((128, 129, 116, 98, 148, 118), (144, 121, 141, 124, 144, 109)) | 118
((132, 117, 127, 128, 141, 140), (129, 127, 128, 125, 126, 129), (138, 117, 149, 101, 147, 128)) | 129
((127, 126, 128, 129, 130, 126, 125), (140, 137, 106, 129, 156, 149, 124)) | 125
((145, 115, 119, 138, 110), (138, 132, 150, 112, 115)) | 110
((155, 144, 124, 128), (102, 114, 122, 119)) | 128
((124, 108, 119, 149), (145, 100, 137, 150)) | 149
---
[[139 123 116 118]
 [141 124 130 108]
 [136 133 152 109]] --> 116

[[125 132 133 134 124]
 [123 123 102 126 149]
 [116 122 121 141 122]] --> 133

[[127 147 150 124]
 [135 105 122 130]
 [120 117 139 126]] --> 150

[[155 127 138 139 145 132]
 [151 114 124 141 150 113]
 [117 118 120 124 117 110]] --> 138

[[146 130 116 129 149 139]
 [149 148 123 139 153 129]
 [124 112 131 145 137 153]] --> 116

[[134 132 135 135 123]
 [151 127 128 128 147]
 [121 118 126 126 147]] --> 135

[[105 138 118 119]
 [127 116 112 139]
 [128 132 117 132]] --> 118

[[151 104 124 140]
 [143 147 108 119]
 [138 120 147 138]] --> 124

[[131 143 128 131]
 [131 147 128 142]
 [131 140 134 156]] --> 128
---
[[148 136 123 154 136]
 [124 135 138 130 134]] result: 136

[[136 132 112 110 130]
 [110 120 134 132 143]
 [139 127 135 150 156]] result: 143

[[118 134 124 115 122 107 136]
 [124 122 143 129 146 135 134]
 [125 118 134 118 129 136 126]] result: 134

[[121 131 133 119 130]
 [124 125 139 143 133]
 [151 133 111 142 119]] result: 133

[[152 134 132 128 124 149]
 [139 145 141 148 144 104]
 [109 135 116 114 138 137]] result: 104

[[142 116 144 142 129 145]
 [115 131 142 150 148 115]] result: 145

[[103 120 114 123 107]
 [150 117 124 156 117]
 [116 140 102 132 110]] result: 117

[[110 104 129 127 128 143 131]
 [145 149 123 131 128 124 131]
 [119 116 114 127 127 107 117]] result: 131

[[129 126 134 125 151 129]
 [138 113 124 129 128 136]] result: 129

[[134 141 126 112 123 131]
 [107 140 151 118 130 130]
 [133 137 109 135 129 123]] result: 130
---
[[146 104 114 132 122  99]
 [140 110 106 134 132 109]
 [123 134 114 146 140 128]] >> 128

[[126 119 107 135]
 [128 135 137 133]] >> 133

[[126 135 118 123 129]
 [136 122 126 131 143]
 [118 105 141 133 127]] >> 127

[122 152 141 138 139] >> 139

[151 127 134 117 132 122] >> 122

[[130 123 129 136 128 130 130]
 [118 145 116 103 105 126 111]
 [129 126 130 130 133 128 131]] >> 131

[147 153 145 119 118] >> 118

[147 107 109 126 106] >> 106
---
[[138 131 121 138 130 130 128]
 [142 141 127 138 136 136 131]
 [132 121 107 122 135 138 128]] result: 142, 141

[[145 148 108 102 140]
 [119 121 133 138 124]] result: 148, 145

[125 102 122 100 112] result: 125, 122

[125 130 127 152] result: 152, 130

[125 121 103 114 130] result: 130, 125

[131 120 151 117] result: 151, 131
---
[[136 125 134 107]
 [135 134 129 126]
 [126 131 135 134]] ==> 134

[[146 121 104 135 118 120]
 [128 129 128 128 127 128]
 [124 130 143 131 132 133]] ==> 118

[[139 141 150 126 144 123]
 [146 155 146 139 157 107]
 [123 117 145 126 129 121]] ==> 144

[[143 125 149 117 116 123]
 [140 152 143 156  99 108]
 [ 98 100 121 150 138 138]] ==> 116

[[111 143 137 129 125 130]
 [119 146 132 140 114 131]
 [109 140 149 105 119 122]] ==> 125

[[113 130 145 127 126]
 [117 128 126 124 130]
 [150 151 141 126 133]] ==> 127

[[156 153 106 129 123 156 127]
 [136 150 103 119 118 146 144]
 [136 152 103 121 115 147 143]] ==> 156

[[134 123 104 137]
 [144 128 125 118]
 [128 118 100 145]] ==> 104

[[105 115 121 130 132 136 119]
 [120 133 137 133 125 143 108]
 [130 119 111 122 148 121 146]] ==> 136
---
146,124,151,129,126 => 124
119,140,114,101 => 140
106,142,130,136,116,129 => 142
134,119,149,106,136 => 119
114,137,125,151 => 137
108,105,148,138,116,144,143 => 105
146,152,130,141,108,111,109 => 152
---
[136 140 130 117 134 104] yields 117
[103 143 149 150 129 143] yields 150
[116 154 134 124 106 127] yields 124
[124 122 108 105 123 158] yields 105
[143 130 117 126  98 112] yields 126
[125 140 105 107 112 132] yields 107
[148 110 113 130 105 143] yields 130
[136 117 122 125 156 132] yields 125
[145 105 140 113 139 144] yields 113
